One turn sends every row of this set to another row. A few are shown first. Where does it send the rows asked after them?
Q596: [ -5 -19  15  10  -1   1   9   2 -17  -1 -12  -2 -11   2 -15   2  -1]
Q994: [  2  -6  13  -7   3  -9  -2  -3  19 -23 -14  13  -6  -5 -11 -17  22]
Q466: [-26  -1  15   1   1  -5  -8  21  -1 -18  -7   5   5   0   0  -1   6]
Q307: [ -3  15   5  -5   0  -9 -10  -6   7  -8  -2  12 -11  -7   3  -9  30]
Q367: [  2  -6  13  -8   4 -10  -2  -3  17 -23 -14  12  -6  -6 -11 -18  20]
Q963: [-23   4  15  -4   4  -1  -9  24  -4 -20 -12   6  -1   0   1   1  10]
Q737: [ -9  -2  14 -15   2  -2  -3  14  -3 -25  -7   1   0 -16  14  -1   2]
Q637: [ -2 -16  15   7   0   3   7   5 -18   0 -13  -2 -14   3 -15   3   2]
Q184: [-20  -8  15  -4  -3 -10  -2  12   1 -23  -2   4   9  -8  10  -4  -2]
Q520: [-12 -14   9   2  -7   7   1  -9 -13  10  -6  -3  -3  -5  -9   3  -2]
Q856: [ -7  -9   7  -2  -3  15  -2  -4 -16  11 -12  -3 -11  -5 -10   7   4]
Q19: [  1  -6  14  -6   2 -11  -2  -3  19 -24 -14  12  -4  -6 -12 -18  20]
Q611: [ -2  11   6  -6  -2 -14  -6 -11   8 -10   2  10  -6 -12   8 -11  22]
Q789: [ -9 -15   8  -1  -8   8   1 -11 -14   9  -6  -4  -2  -8  -5   3  -4]
Q696: [ -8  15   6  -1   0 -11  -9  -4   7  -7  -1  13 -10  -4  -1  -9  28]
Q278: [-11 -10   8   1  -5  12  -3  -4 -16  12 -10  -3  -9  -3 -13   6   3]
Q578: [-13 -14   9   2  -6   9  -2  -5 -14  11  -9  -2  -6  -2 -12   4   1]
Q429: [ -1  -6  13  -6   2 -11  -2  -3  18 -23 -14  13  -5  -4 -12 -17  21]
Q24: [-16   4  15 -11   7   2  -8  24  -4 -21 -13   6  -5  -6   5   2  10]
Q216: [-11  14   6   3  -1 -13  -9  -5   9  -7   0  14  -8  -3  -2 -10  26]
Q121: [  0 -21  16   5  -4  -2  12  -2 -18  -3  -9  -4  -9  -4  -8   0  -6]
Q615: [  0  -5  15  -6   3  -9  -4  -2  19 -22 -15  12  -6  -4 -12 -17  22]
Q487: [-25  -5  15   0  -1  -9  -4  15   1 -20  -3   4   8  -3   5  -3   0]
Q529: [ -3 -20  15   8  -4  -2  11   1 -16  -2 -10  -3 -10   1 -12   1  -3]
Q903: [  6 -17  15   0  -2   3  11   0 -20  -4 -13  -5 -15  -5  -5   3  -2]
Q489: [ -2  14   6  -6   0 -10  -7  -9   7 -10   0  10 -10 -11   7 -10  25]
Q431: [ -5   9   6  -2  -3 -15  -6 -14  10  -9   3  10  -3 -11   7 -12  21]
Q287: [ -1  -6  14  -6   3 -10  -2  -2  19 -23 -15  13  -5  -3 -12 -17  21]
Q969: [  4 -20  14   1  -4   1  13  -3 -18  -3 -12  -6 -12  -7  -7   1  -3]
Q235: [-13  -7  15 -10  -1  -7  -2  10  -2 -26  -4   1   6 -14  15  -2  -1]
Q512: [  1 -14  13   5   1   6   8   6 -20  -2 -16  -2 -17   0 -13   4   4]
Q214: [ -5 -14   8  -4  -7   9   2 -11 -15   7  -6  -5  -5 -11  -4   4  -2]
Q826: [ -3 -12   7  -7  -5  13   1  -9 -15   9  -8  -4  -9 -11  -5   6   0]
Q399: [-11   3  15 -15   5   2  -6  19  -4 -22 -10   2  -4 -11  11   2   8]
Q150: [-12  11   7   5  -3 -16  -9  -9  10  -8   1  12  -4  -4   0 -12  23]
Q230: [  0  -4  14  -6   2  -8  -3  -3  18 -23 -15  13  -7  -6 -12 -17  22]
Q658: [ -4 -10   8  -5  -4  15  -1  -6 -16   9 -11  -4 -11  -8  -6   7   4]
Q796: [ -8   9   6   1  -5 -17  -6 -12  10  -9   4  11  -3  -6   3 -12  20]
Q908: [  1  -7  14  -7   2 -10  -1  -3  19 -23 -14  13  -5  -6 -10 -17  20]
Q376: [  5 -15  14   1   1   5   9   4 -20  -3 -14  -4 -17  -5  -9   5   2]

Q856 turns into Q214
Q216 turns into Q489
And these:
Q963 turns into Q737

One turn sends every row of this set to another row. A few are shown first. Where does it send the rows asked after them?
Q340: [ 10  -3 -14  15   2  -5   4 -15   3 -34   7   9   4   1 -15   7   3  13
  15 -25 -10 -20 -26  15 -17  11  -6   8  -9   3  10   5  -9  21]
Q101: [ -2 -14 -20  20 -16 -18   1  -5  -1  24   2   5  10 -11 -16   0   7  -3
  14 -21 -13  12  -9   4  -1  11   7   7 -13   4   2   3  -2  18]
Q669: [  0  -8 -13  12  -3   9   1 -22  10 -12  -4   3   0   6  -1   6   5  -3
   1 -20 -15 -43  -8  -7  -4  24  -6   8  -4   6   7  11 -13   7]
Q242: [  2 -10 -21  17 -14  -5  28  -6  15 -28   7  19   3   4  -3  -1   4  -8
  13 -16 -15  -6 -11  11 -12  13  -3  11  -7   3   2   3   2  10]
Q861: [ -2 -10 -18  18 -11 -18  -3  -4   1  22   5  12   4  -9 -12  -2   6  -5
  16 -16 -14  13 -13   8  -6  12  -2  11 -18   6   5   8   0  12]
Q667: [ -3 -10  -7   5 -10 -26  -8 -12  -5   3  -3 -24   3  -3  13  -1  11 -15
  22 -15 -19 -11   1  13   0  19  -7  11 -24   4  14   1  -2  12]
Q977: [ -3 -12 -17  20 -15 -11 -10  -2  -2  20   7   0  11 -12 -16   1   7  -9
  17 -19 -14  14  -8   9  -3  13   3   5 -19   7   4   3   6  13]
Q73: [  3  -6 -20   9 -18   3  -4 -15 -10 -32   3  -7  16  -4 -19   7   0  16
   5 -28 -15 -25 -16  10   5   8  12  10 -12   5  -1   1  -4  31]
Q763: [  2 -16 -27   4 -25   6  15  -3   2 -21  15  -2  17  -7 -10   4  -3  -1
   5 -29  -8 -10   7  -1  -1  15  13   2  -5   5  -8   6   4  16]
Q813: [ -8 -10 -19  17 -11  10 -13  -9  -3 -13  -1  -8  13  -5  -8   6   4  -8
  -1 -16 -20 -50  -9 -12   2  18  -2   4  -8   5   4  11   2   8]
Q642: [ -2 -13 -28  13 -24   9   0  12   5 -28  14   7  16 -12  -6  -5  -4 -12
  15 -11 -16 -11 -12  11  -6  13  -6   6 -23   6   0  12  21   1]
Q597: [ -1  -9 -13  12  -7 -36  -4  -3 -13   4  -3 -24   8 -10   7   1   9 -16
  18 -18 -15 -19  -4   4  -5  12  -4   7 -13   4  11   7   1  13]
Q59: [ -2 -13 -10   9  -7 -34  -9 -12  -7   4 -10 -17  -6  -8  11   4   0 -10
  21 -15 -14 -15   3   9  -8  23  -3   9 -14   8   9  11  -3   5]
Q847: [ -3  -9 -17  24  -9   6 -22  -5  -2 -41   4  -1  11  -8 -20   5  -1   5
  16 -16 -14 -16 -16  22 -10  14  -4   8 -24   5   5   5   9  16]
Q435: [ -7  -7  -9  20  -5  13 -12 -12   9 -18   0   2   6   4  -1   3  13 -18
   6  -8 -21 -41 -13   0  -6  23 -15   9 -14   2  11   6   3   4]

Q813 turns into Q669
Q977 turns into Q101
And these:
Q242 turns into Q642
Q597 turns into Q59
Q73 turns into Q340

One turn sends every row of this set to another row. A few are shown first. Where does it send the rows asked after them?
Q929: [ 15  -5  -1 -17   5 -20 -10   8 -12   8   3  -2   3 -22   4   3   3 -12
  -1   5 -18  -1  19   6  -7 -10   7  -3  -8   7   1  -9  -9   7  18   7
  -4   4 -14   6 -14 -21   3 -10  16  13   7 -17  -9  -6  -6   1  16  24
 -12  -1   0  -2   4]
Q639: [  0   2 -33 -14   5  -9  -9  -3  -2   4   0  12  -7 -10  11 -11   7 -10
   6  -1 -12  18  16   5  10   4  37 -14   4  -4 -26   3  -5   5   6  15
   1  -7  -1   2  -6   3   5 -12  -1   8   6 -13  -4  -8   4 -12  15  14
  -4  -7 -22 -17   6]
Q420: [  8 -17   4  -1   4  -8   9  -7   0 -17  -9   4  -1   3   6  -7   7   9
   7  -7 -10  12  15  -8 -10  -1  17   9  -9   0 -13  17  -3  15   4  17
  23  -2 -16   6 -11   3 -11  -4  -5  -6   8 -14   3   8  -8   5  10   7
   0  -8   1  -3 -22]
Q106: [-16  -4  -3 -11   5 -11 -23   9  -3  -4   4  17  -3   5  17  -8 -12   5
  -1   0  -4  13  26   6   2   4  10   3   4  -8   2  -4 -24  -3  -2   8
   3 -11   4  17  -5   5  12   4   3  -3  15  -8  -2   9   5 -10   9   1
  25 -17   2   5 -12]
Q792: [ 19 -15 -16  -9  16   0   1   1 -14   6  -5  -2  -5  -2   4  -4   5  -4
  -1  -7  -5   6  13   2  -6   7 -17  -1  -9 -10   0   7   2  12   4  -3
  -7  -6 -10  18 -11  10  17 -14 -13  15   9  -7 -14   9  -9   1  13  23
  -5   3 -12   1   8]
Q234: [  0 -10  18 -15   6  -8  -7  -7   3  15  -3  13  -5  -5   0  -4   0 -13
   7  19  -8  -1  17  -2  25  -5  12 -17   4 -21  -7 -15  -1  10  10  15
   1  -2  -4  12   0   9   3 -15  -4   4  11  -9   6  -3   0  -6   8  14
   0  -5 -34  -4   4]
Q954: [  2   1  22  23  -4  -9  -8 -13  -9   6   5   9  -3  -9   5  -1   8  -1
   3   4  -9 -11  14   1   6  -2  -1   5  18 -10 -11  -5  -4  -5  -1   3
  -1   1  -3   1   0   3   2   7   7   8   7 -23   5  10 -12   2   9  10
   9 -11 -15 -19  -5]
Q683: [  7   6 -14  -2  -7  -4 -11   5   1 -14  -2   6   5   3  -4 -11   4  -6
   5  -4   6  19  22   5   3   5  21  12  -5  -3   5  -1  -2  18  18 -12
 -12 -22  18   3 -17   1   5   5 -15  -9   2   2   6  10 -14   3  10  11
  -1  -9 -14   7  -7]
Q586: [  1  -7  21   1   3 -12 -12 -13 -11  -8   9   7   6  -7  22   1  10  10
   9   9 -14  18  18   3  13  -2  19   3   5  -1  -9  -6   0  12  -1 -22
   3   2   2  10  -8   6   0   2   4  12  10  -9  -1 -15 -19  -5   9  12
   0   1   7  24 -12]
Q353: [ 16  -1  11   9   9   4  -9   0  -9  -6  10  -8   9   7  12  -6   9 -10
   3 -15  -9  15  12  -9   8   6  11 -14  18 -15  17  -8 -10   9  -2   2
   7 -13  -2  13   1  -3  15  -4   2 -15  28  -4   5  -6   6  -9  15  10
  -7   4   2 -12   0]
Q717: [ 13   7   8 -11 -13 -20 -15  -8 -12  -1   1  10  -8 -10  12 -11  17  -4
   1  13 -12   8  21   6  13   6   9 -14  -6   8  -6  19  -6   8  10  12
   1 -17   5  -1  -8  13   2 -29   2   7   4  -1  -3   4   4   6  15  14
   2 -22  14   4 -10]
Q504: [ 12   8   8  -8  21 -14 -10 -11 -16  -5  -2 -13   7 -11  12  -4  20 -13
 -12 -12  -2  20  17  -1   0   6  24   4   5  -7 -11   0  12   3   1  12
  -7  -4 -20   3 -13   6   7  -2 -10  -1   8  12  14   2  -2   8  23   3
   4  -1  -2 -15  -1]
Q911: [ -6 -15  -2   8  19  15  11   3 -21  -6  -6   5  11  -2   5  -5   7  -1
   7   8   2  12  14  25 -13   6  13  -6   6 -11  -8   6  -4   6  -5   5
   0  -3   5  16 -13   5  10  -7   0  12  -1   4  -7   4 -14  -6  21  10
  13   1  -4 -23  -9]
Q844: [ -4   2   5 -21 -11  -4  -8   4  -8 -23   2  17 -12  -8 -14  -9  13   8
   9   0   2  19  14  12 -10  -1  21   1 -14 -17  17  -7  -7   0   2  21
  -1  -9  -2  11   2   9  -1 -12   8  12   7  -8   2  -3 -14  -2   9  17
   3   2  -8  11   2]
Q36: [  5   7   4  15  -4   8 -13  10   0   7  -6  15   5 -19  -8  -1  10  -9
   3  -9 -28  13   9   2  19   6  28 -13   2  -5   9 -12 -19  -1  -6 -11
   6  -6  -1  11  -4  -4   5  -5   9   8   5   3  -3   8 -11 -11   9  24
  -4   2   5  -7  -4]

Q639 turns into Q36
Q683 turns into Q844
And these:
Q586 turns into Q420
Q504 turns into Q929
Q234 turns into Q353

One turn sends every row of this set to another row. A few are shown first. Where does it send the rows asked after them?
Q87: [  1 -24 -12 -40 -16  -4 -16  -4   6  18   4  -2   1 -41  18  14  12  -3
  -1  19  31   1   7  -5  -4   1]
Q989: [  8 -13   5 -42  -4  -5 -23 -18  -3  13  -9  -5  -7 -33   4   6   1   2
   2   7  15  14  10   9   6  -8]
Q855: [  1 -18  -5 -11   1  15   4  16  -1  26  -4 -11  12 -22   8  -5   7  -6
 -12   9  15  -8  26   7  -7  -1]
Q422: [ -8 -24  -8 -45  -5  12 -19  -4  -1  15  -6  -9   2 -30  10  25   0 -10
   1  14  22  -1  13   9   1 -11]
Q920: [ 28 -20  13 -13   1  -4 -11   5   4  15 -12  -6  -2 -14   7  24  19   0
  13  12  14  13  17   3 -12   4]
Q344: [ -2 -13  -4 -29   7  -5   2   8  -3   8 -21 -19   7 -38  19  -4   8 -17
 -10  -3  14   3  24  -9 -14   9]
Q351: [ -3 -31   1  -7   2  -9   7   6 -11   8 -10 -19  -8 -33   9   2  14   3
 -15   4  15   5  14  -8   0  19]
Q318: [ 21 -21  19 -11   8   2  -2 -11   8   7 -13 -19   1 -22  12  24  20  10
   3  14  14  18  18   6  -9   7]
Q299: [-12 -22  -1 -50  -3   9 -13  -9  -1   9 -12 -17   2 -30  23  27  11  -7
  -9   5  13   1  16   5   1  -3]
Q491: [ -3 -24   8 -37 -11  14   7 -15  11  11  -9   0   7 -22  24  11  12   5
   3   5  20  19  19  -7   1 -15]
Q28: [  2 -32 -14 -12   5   2  -2   7  -9  26  -5  -7   5 -26  -3  13   0 -14
  -5  11  21  15  28  -4 -15   2]
Q558: [ 24 -14  19 -17   6   1   1  -8  13   7 -14 -22   3 -23  18  18  21   9
   4  13  16  13  21   4 -12  10]
Q644: [ -2 -24   4 -39  -2   7   4 -24   2   6  -6   5   6 -23  22  18   7   7
  -4   5  22  15  17  -5  -1 -13]
Q33: [-10 -28  -4 -39 -17  -6 -10  -6   1   7   1 -12  -2 -40  27  18  19   5
  -3  12  27   8  10 -12   1   5]
Q519: [ 22 -23  17 -11   8   1  -2  -9   4   9 -15 -15   7 -18   9  26  20  13
  -4  17  18  12  18   3 -10   7]
Q274: [-18 -28   3 -13  -5   5  -2  -2  -6   4 -24  -8   1 -25  13  -5   9 -19
  -3   3   7   7  25  10  -5  19]
Q456: [-11 -21  -3 -12   1  10   4   5  -5  15  -7  -7  15 -22   3 -11   4  -7
 -10  11  18  -9  25  10  -2   1]
Q522: [ 20 -18  18 -17   4   2  -2 -15   7   6 -15 -15   2 -21  17  20  18   6
   6  15  14  13  22  10 -14  16]
Q48: [ -7 -25  -5 -41 -13  -8 -11  -7   3  11   0 -16  -2 -40  24  21  19   3
  -4  10  25   6   8 -12   4   5]
Q401: [ 27 -15  11 -12   6  -1  -5  -1   5  12  -5  -2  -1 -11   8  21  15   5
  11  10  18   1  17  12 -10   2]
Q747: [ -6 -21  -2 -10  -2  12   7   8  -4  12 -11 -11  16 -20   0  -8   5  -7
 -14  10  12  -9  26   2  -6   1]
Q853: [ 20 -22  17 -15  -1   3  -1 -10   7  10 -18 -12   6 -17  14  25  19   5
   7  20  16  14  23   7 -14  20]
Q666: [  4 -18  -1 -27  13  -1   2   2  -5  11 -23 -17   0 -41  20   2  14 -14
 -20  -2   8   3  21  -3 -19  12]
Q803: [  1 -21 -13 -38 -19  -5 -19  -3   3  18   3  -1   2 -44  19  12  15   1
   1  17  30   1   6  -2   0   2]
Q30: [ 28 -16  10 -13   4  -1  -7   0   9  15  -8  -1  -1 -13  10  21  17   0
  18  11  19  11  18   6 -12   3]
Q131: [ -6 -28  -1  -4  -5 -13  -1   4  -9   7 -10 -12   0 -32   1  -5  13  -5
 -16   3  12   9  15 -14  -1  11]
Q990: [ -3 -28 -13 -21   2  -2   1   6  -5  22 -12 -12  14 -29  -1   2  -3 -20
   5   9  25  13  29  -8 -13   4]
Q959: [ 25 -16  17 -18   3   5  -2  -4  11  11 -18 -15  10 -23  18  20  25   6
  -1  16  15  11  20   3 -16   9]
Q430: [ -9 -30   1  -6   2 -14  -1   2  -8   6  -9 -11   1 -37   9  -6  16  -5
 -15   2  17  12  12 -12   1   8]
Q537: [ -2 -22   6 -38 -15   4   9 -19   7   8  -4   3   4 -21  27  13   7  12
   4   8  25   9  20  -9   4  -3]
Q899: [-17 -32   6 -32 -19  11 -15  -6   8   9  -6 -10  -4 -31  26  12  26   0
  -5  10  12  10   9   7   8  -1]
Q870: [-10 -27   1 -28 -18  15 -16   2   8  16   1  -3   2 -31  17   6  19  -1
  -5  20  18   1   5  11   8 -11]
Q52: [ -1 -26  -6 -11  -8  -1  -1  -5   0  13  -7   8  14 -35  10 -13  16 -13
 -16  15  15   5  21  -5 -20  11]
Q619: [ -2 -27  -7 -12  -2  -4  -5  -4   0  17  -2   9  13 -38  12 -14  17 -13
 -12  14  22   7  18  -1 -18   7]
Q533: [ 28 -16  14 -15   5  -2 -16  -4   3  11 -12   4   0 -16  12  19  21  -2
   3  13  13   6  15  11 -16   8]
Q119: [ 29 -14  11 -13   7   1  -9  -3   9  13  -6   2   1 -16  14  18  20   2
   8  11  15   6  15  10 -14   0]
Q387: [ -9 -24  -2 -29 -18  16 -19   4   3  15  -2  -4   3 -31  15   8  21   1
  -1  15  19   4   6  14  10 -11]
Q912: [  3 -12  -5 -25   4  -5   0   6  -4   8 -21 -16   8 -38  11  -3  10 -18
 -16  -1   9   0  25 -10 -16  10]
Q937: [ -6 -21 -11 -46  -6   9 -21  -4  -6  14  -7  -8   2 -32  10  26   3 -10
   2  11  22   2  12   9   0  -7]
Q229: [ -2 -30 -13 -18  -2  -2   2   3  -6  17 -13  -8  13 -29  -3   7   0 -19
  -3  11  20  14  28 -13 -17   4]
Q433: [-10 -33   2 -14  -4   8   1   4  -4  12 -26 -15  -6 -29  15   1  13 -16
  -1   4   5  16  23   6 -12  21]
Q444: [  3 -25 -12 -11  -5   1  -4  -1   1  23  -2  11   5 -31  15  -6  14 -12
 -10  15  20   2  23   5 -21  17]
Q724: [  8 -11   6 -41 -17  -7 -18 -14   2  15  -7  -7  -9 -33  10  -3   4   5
   9   9  17   7  11   9   8   2]
Q102: [  7 -12   8 -39 -13   3 -19  -7   4  18 -11 -12  -6 -33   9  -3   7   2
   7   7  12  16  10  10   8 -11]
Q462: [-12 -26   2 -13  -9   4  -4   0  -5   6 -26  -6   2 -27   6  -5   9 -22
  -5   4   3   7  26   5  -8  17]
Q802: [ 28 -10  15 -15   3  -2  -8   6   3  12 -12  -6   2 -11  11  19  17   6
   5  12  13  -4  16   7 -10   9]
Q567: [-19 -31   6 -32 -19  16 -13  -4   4   7  -6 -10   1 -31  29  12  24   1
  -5  12  13  10  12   8   4  -6]
Q408: [-12 -23  -2 -49  -2   9 -12  -9  -5   4 -10 -17   3 -32  24  27  10  -4
  -8   8  17   2  18   1  -3  -6]

Q433 turns into Q444
Q747 turns into Q131
And these:
Q387 turns into Q33
Q519 turns into Q920
Q430 turns into Q990
Q299 turns into Q870
Q30 turns into Q522
Q989 turns into Q491

